500 stands for zero in the data rows.
Here are some points, one per row:
c(426, 422, 394, 415, 447, 316, 589, 375, 468, 493, 659, 526, 445, 361, 478, 589, 503, 583, 643, 501, 502, 525, 540, 365, 438, 510, 613, 524, 563, 410, 611, 545, 692, 365, 594, 616, 595)
c(605, 564, 375, 613, 597, 500, 417, 607, 438, 464, 363, 519, 484, 462, 511, 524, 718, 390, 617, 341, 530, 471, 447, 556, 493, 624, 614, 548, 474, 593, 407, 553, 362, 506, 636, 540, 527)
c(511, 342, 483, 579, 540, 611, 520, 536, 369, 456, 359, 349, 483, 579, 416, 442, 521, 395, 386, 582, 344, 565, 387, 357, 557, 550, 336, 592, 591, 363, 393, 364, 388, 324, 487, 481, 508)
c(572, 419, 457, 476, 456, 595, 413, 472, 451, 379, 678, 527, 512, 490, 435, 568, 463, 387, 591, 566, 650, 698, 542, 537, 646, 549, 539, 425, 599, 606, 475, 463, 584, 539, 436, 490, 451)
c(493, 546, 542, 511, 565, 639, 366, 493, 627, 525, 447, 457, 555, 358, 586, 386, 471, 647, 469, 548, 491, 511, 392, 600, 650, 569, 360, 552, 656, 321, 412, 436, 384, 569, 519, 594, 484)
c(506, 453, 442, 424, 436, 392, 545, 435, 387, 517, 625, 470, 466, 495, 668, 646, 411, 555, 618, 518, 450, 403, 648, 370, 452, 625, 318, 359, 519, 666, 647, 643, 360, 579, 417, 425, 531)
c(635, 561, 418, 452, 376, 457, 494, 445, 405, 501, 330, 447, 462, 444, 564, 593, 536, 646, 487, 574, 623, 474, 403, 395, 569, 624, 651, 682, 359, 625, 553, 589, 586, 471, 639, 524, 470)
c(383, 345, 691, 518, 444, 604, 674, 519, 385, 426, 552, 348, 382, 432, 382, 593, 631, 594, 611, 584, 513, 381, 488, 557, 419, 595, 417, 653, 506, 540, 524, 367, 543, 352, 390, 459, 421)
c(379, 632, 682, 504, 500, 555, 355, 486, 354, 578, 528, 542, 473, 498, 526, 525, 573, 510, 472, 330, 455, 412, 478, 458, 528, 577, 417, 592, 418, 556, 498, 648, 329, 436, 644, 621, 591)
c(288, 537, 378, 495, 493, 453, 568, 565, 540, 476, 420, 432, 611, 553, 475, 630, 348, 566, 583, 394, 624, 656, 592, 575, 421, 421, 447, 362, 455, 364, 552, 497, 347, 454, 435, 516, 504)
c(428, 432, 599, 469, 410, 464, 501, 616, 606, 392, 463, 402, 576, 656, 444, 581, 519, 684, 335, 410, 656, 521, 602, 528, 438, 398, 593, 528, 455, 613, 310, 511, 460, 414, 453, 473, 517)
c(379, 453, 479, 451, 495, 449, 571, 555, 614, 425, 603, 421, 469, 547, 461, 471, 475, 423, 477, 545, 335, 617, 508, 352, 366, 384, 529, 455, 434, 478, 484, 401, 469, 431, 507, 379, 421)
c(479, 532, 510, 428, 393, 489, 479, 456, 408, 545, 324, 519, 448, 390, 541, 617, 313, 391, 529, 472, 593, 506, 473, 480, 452, 556, 559, 468, 464, 310, 609, 396, 433, 445, 518, 378, 548)
c(475, 514, 440, 625, 558, 568, 484, 515, 552, 528, 450, 531, 599, 556, 447, 397, 520, 479, 688, 481, 598, 348, 404, 533, 690, 311, 511, 548, 599, 372, 447, 465, 435, 514, 488, 408, 573)
c(574, 446, 356, 493, 558, 451, 391, 551, 684, 514, 528, 606, 548, 556, 500, 392, 319, 449, 555, 555, 371, 486, 543, 628, 359, 551, 382, 691, 431, 498, 580, 533, 669, 546, 625, 525, 419)
c(370, 566, 390, 473, 466, 525, 529, 678, 382, 564, 375, 511, 626, 516, 659, 304, 538, 422, 491, 351, 473, 380, 664, 413, 670, 488, 678, 499, 450, 590, 517, 392, 499, 466, 550, 653, 634)
c(595, 437, 424, 634, 345, 645, 501, 497, 503, 565, 541, 512, 402, 441, 480, 343, 533, 491, 453, 514, 390, 563, 622, 639, 458, 429, 395, 684, 622, 440, 480, 657, 627, 557, 397, 471, 537)
c(465, 533, 532, 357, 503, 508, 510, 517, 447, 385, 445, 520, 520, 494, 658, 311, 466, 409, 522, 486, 667, 343, 572, 566, 364, 589, 518, 425, 400, 406, 638, 451, 631, 415, 396, 433, 556)
c(483, 583, 640, 587, 537, 421, 484, 556, 538, 690, 448, 551, 539, 530, 552, 640, 634, 618, 356, 466, 379, 571, 514, 591, 714, 356, 447, 620, 481, 523, 388, 468, 627, 529, 533, 565, 434)
c(656, 622, 662, 532, 336, 364, 462, 374, 608, 446, 565, 581, 528, 581, 566, 317, 409, 481, 550, 479, 444, 616, 616, 472, 423, 377, 363, 283, 472, 390, 626, 467, 508, 609, 739, 562, 546)
c(628, 528, 435, 470, 590, 624, 458, 604, 434, 619, 490, 492, 518, 450, 457, 588, 434, 697, 582, 452, 414, 331, 453, 515, 338, 317, 539, 420, 616, 506, 438, 599, 534, 505, 538, 594, 383)
c(546, 713, 676, 608, 546, 553, 412, 395, 544, 595, 652, 504, 564, 486, 521, 568, 503, 494, 613, 386, 542, 461, 505, 328, 566, 641, 433, 476, 613, 587, 486, 418, 683, 549, 433, 500, 511)
c(320, 482, 704, 478, 499, 481, 531, 498, 621, 561, 368, 456, 431, 513, 400, 456, 352, 364, 633, 704, 485, 638, 381, 592, 377, 412, 606, 511, 573, 612, 559, 590, 623, 498, 565, 418, 402)
c(455, 459, 650, 411, 521, 484, 566, 592, 389, 442, 421, 559, 603, 551, 451, 298, 440, 673, 598, 398, 415, 605, 604, 564, 663, 665, 324, 299, 483, 641, 560, 379, 630, 488, 386, 521, 627)
c(505, 540, 332, 506, 578, 514, 401, 470, 443, 577, 666, 571, 469, 552, 467, 421, 542, 393, 344, 446, 562, 390, 482, 504, 358, 502, 648, 577, 631, 443, 445, 299, 414, 648, 426, 517, 504)
c(354, 542, 485, 528, 558, 499, 546, 392, 391, 500, 588, 674, 514, 396, 705, 561, 411, 612, 594, 525, 393, 622, 510, 429, 499, 539, 553, 618, 475, 331, 359, 518, 528, 544, 442, 585, 479)
c(575, 426, 459, 368, 350, 447, 532, 467, 462, 386, 362, 414, 443, 568, 492, 486, 500, 388, 483, 569, 684, 399, 599, 527, 524, 558, 463, 452, 458, 544, 480, 411, 623, 411, 462, 428, 471)
c(608, 397, 524, 625, 535, 446, 390, 441, 343, 607, 548, 432, 494, 589, 541, 452, 493, 355, 550, 513, 526, 605, 484, 680, 466, 531, 487, 511, 562, 412, 527, 549, 531, 550, 466, 645, 462)
c(474, 652, 583, 520, 558, 577, 605, 441, 497, 508, 584, 514, 763, 407, 649, 487, 591, 547, 490, 442, 468, 620, 547, 615, 335, 594, 691, 530, 560, 569, 578, 564, 352, 592, 444, 516, 659)
c(506, 667, 438, 417, 482, 373, 562, 355, 509, 600, 553, 545, 641, 439, 542, 579, 559, 401, 599, 482, 327, 434, 421, 587, 583, 456, 338, 546, 472, 385, 526, 643, 391, 551, 331, 553, 635)
c(682, 490, 495, 373, 416, 555, 482, 494, 482, 482, 623, 572, 532, 602, 539, 680, 672, 388, 360, 403, 334, 475, 606, 579, 490, 579, 611, 474, 405, 490, 335, 378, 603, 384, 461, 525, 626)
c(657, 483, 391, 358, 453, 456, 503, 437, 402, 472, 448, 500, 443, 479, 560, 328, 523, 670, 557, 459, 336, 632, 490, 336, 581, 713, 628, 465, 405, 616, 553, 420, 489, 434, 482, 408, 504)
c(532, 539, 326, 522, 501, 591, 365, 506, 523, 486, 379, 346, 442, 586, 449, 371, 634, 529, 402, 536, 351, 517, 491, 554, 489, 509, 564, 287, 412, 558, 498, 476, 578, 587, 380, 424, 428)
c(633, 443, 643, 518, 517, 583, 447, 560, 542, 549, 658, 537, 347, 582, 454, 500, 501, 575, 476, 584, 570, 468, 397, 620, 436, 459, 602, 589, 592, 597, 455, 318, 331, 536, 481, 495, 516)
c(388, 508, 560, 623, 649, 450, 715, 451, 506, 424, 341, 509, 499, 436, 490, 546, 524, 407, 368, 443, 447, 528, 367, 446, 420, 399, 385, 461, 434, 630, 498, 451, 666, 559, 621, 500, 407)
c(626, 404, 607, 426, 649, 505, 434, 521, 439, 515, 346, 517, 468, 498, 533, 524, 625, 609, 504, 456, 629, 435, 562, 613, 552, 546, 504, 463, 598, 410, 417, 628, 557, 645, 431, 465, 648)
c(490, 558, 465, 570, 554, 576, 585, 591, 488, 487, 639, 448, 441, 492, 400, 377, 541, 507, 532, 576, 511, 546, 307, 477, 442, 509, 393, 489, 342, 580, 365, 486, 457, 431, 747, 524, 463)
c(479, 442, 434, 406, 485, 471, 591, 579, 582, 527, 474, 554, 538, 618, 372, 463, 353, 388, 448, 456, 470, 540, 500, 517, 537, 578, 513, 607, 481, 435, 473, 683, 398, 525, 681, 390, 350)
c(509, 466, 603, 458, 480, 576, 434, 627, 565, 383, 507, 468, 458, 602, 376, 638, 498, 376, 478, 576, 515, 315, 505, 410, 427, 532, 340, 422, 433, 391, 544, 428, 635, 580, 586, 400, 443)
c(585, 492, 664, 674, 514, 380, 505, 540, 544, 592, 323, 544, 575, 405, 544, 562, 505, 360, 558, 484, 362, 474, 532, 365, 401, 525, 663, 514, 567, 324, 421, 508, 590, 618, 427, 635, 594)
c(400, 585, 352, 550, 623, 584, 510, 465, 427, 512, 383, 553, 563, 493, 543, 587, 433, 630, 371, 416, 538, 360, 421, 638, 397, 571, 438, 546, 474, 605, 513, 603, 618, 441, 647, 563, 646)
c(483, 543, 531, 438, 439, 329, 540, 454, 528, 429, 433, 468, 411, 559, 564, 655, 475, 607, 385, 554, 509, 615, 597, 627, 381, 369, 482, 480, 501, 424, 572, 365, 560, 451, 444, 373, 383)
c(495, 474, 388, 494, 425, 422, 548, 549, 609, 438, 566, 392, 417, 591, 484, 439, 534, 470, 336, 613, 527, 305, 674, 553, 543, 399, 446, 450, 508, 486, 364, 708, 533, 339, 434, 380, 433)
c(506, 522, 420, 538, 435, 429, 586, 305, 543, 579, 367, 659, 406, 463, 448, 382, 407, 423, 644, 639, 640, 437, 428, 682, 554, 552, 597, 372, 582, 545, 597, 456, 381, 584, 396, 522, 357)
c(394, 450, 542, 463, 423, 409, 627, 470, 572, 518, 516, 423, 460, 474, 495, 420, 438, 426, 452, 537, 495, 368, 459, 346, 381, 477, 526, 502, 410, 588, 535, 502, 504, 451, 583, 454, 443)
c(614, 508, 684, 574, 624, 584, 469, 459, 597, 490, 563, 615, 518, 538, 517, 590, 475, 364, 356, 534, 525, 360, 472, 335, 712, 460, 538, 575, 542, 531, 540, 622, 375, 490, 399, 521, 395)
These points spread out most along one direction. Take the direction at right angles to it along which they spread out most. Go by this last direction. How many in every 100 of the points above lie lower along it than each point below? Round to a whole number. More than half of the points above lie lower than the first one.
c(414, 345, 464, 559, 536, 661, 489, 607, 662, 452, 471, 387, 510, 518, 429, 692, 428, 316, 582, 438, 482, 597, 453, 607, 603, 471, 484, 394, 485, 671, 441, 468, 483, 484, 405, 599, 588) 28
c(581, 503, 469, 676, 592, 512, 436, 553, 503, 580, 616, 597, 531, 465, 400, 414, 469, 624, 472, 471, 684, 651, 454, 329, 400, 361, 441, 537, 445, 518, 396, 617, 511, 535, 351, 596, 632) 30
c(422, 575, 332, 465, 475, 405, 651, 515, 483, 595, 664, 462, 493, 445, 582, 505, 465, 473, 494, 509, 703, 560, 448, 394, 684, 505, 349, 530, 419, 427, 568, 371, 485, 564, 615, 515, 473) 72
c(513, 455, 558, 455, 382, 405, 516, 545, 475, 428, 544, 423, 447, 526, 497, 635, 432, 635, 469, 557, 469, 394, 517, 519, 674, 494, 611, 481, 422, 602, 523, 388, 492, 418, 588, 407, 491) 61
c(438, 519, 557, 480, 524, 504, 573, 536, 485, 449, 666, 446, 441, 453, 440, 561, 424, 603, 427, 580, 379, 576, 451, 656, 662, 483, 658, 517, 401, 345, 584, 669, 619, 441, 627, 404, 442) 43
c(498, 551, 378, 621, 598, 576, 501, 340, 498, 494, 399, 516, 425, 514, 408, 512, 447, 465, 520, 572, 328, 480, 476, 346, 574, 404, 677, 519, 607, 566, 554, 449, 516, 657, 464, 530, 456) 37
c(535, 404, 467, 592, 374, 438, 417, 636, 396, 416, 609, 398, 380, 647, 470, 478, 691, 465, 343, 498, 471, 650, 304, 501, 587, 548, 539, 276, 552, 404, 530, 676, 461, 400, 484, 378, 435) 28
c(615, 457, 625, 386, 428, 442, 542, 497, 339, 411, 548, 378, 436, 514, 514, 426, 560, 416, 423, 537, 631, 604, 702, 402, 386, 625, 579, 478, 406, 447, 442, 590, 312, 460, 475, 517, 496) 76
c(432, 481, 429, 409, 551, 473, 612, 395, 717, 419, 380, 631, 392, 337, 426, 573, 490, 567, 574, 585, 571, 620, 651, 440, 608, 498, 402, 602, 416, 429, 659, 414, 325, 477, 596, 490, 502) 76
c(525, 534, 327, 546, 504, 551, 359, 612, 500, 567, 448, 632, 593, 489, 548, 642, 570, 471, 402, 570, 535, 577, 512, 386, 364, 510, 374, 513, 693, 658, 483, 393, 427, 509, 447, 489, 486) 35
c(585, 513, 504, 373, 487, 489, 378, 515, 458, 355, 557, 567, 450, 385, 521, 361, 498, 424, 534, 393, 348, 380, 386, 596, 489, 436, 334, 576, 607, 648, 473, 593, 450, 552, 419, 601, 548) 43
c(475, 512, 605, 413, 567, 685, 388, 500, 609, 580, 426, 542, 568, 553, 516, 495, 643, 586, 509, 402, 635, 629, 398, 300, 428, 396, 539, 545, 594, 328, 511, 653, 591, 491, 454, 535, 515) 30
c(441, 548, 549, 459, 634, 416, 436, 281, 469, 668, 594, 517, 687, 261, 556, 424, 551, 472, 506, 438, 607, 439, 611, 567, 522, 298, 455, 520, 398, 614, 577, 370, 421, 550, 485, 441, 491) 72
c(378, 352, 447, 615, 489, 539, 503, 558, 656, 438, 576, 464, 560, 583, 352, 454, 470, 711, 599, 569, 493, 317, 405, 544, 462, 492, 558, 382, 476, 439, 471, 501, 387, 551, 489, 529, 408) 22
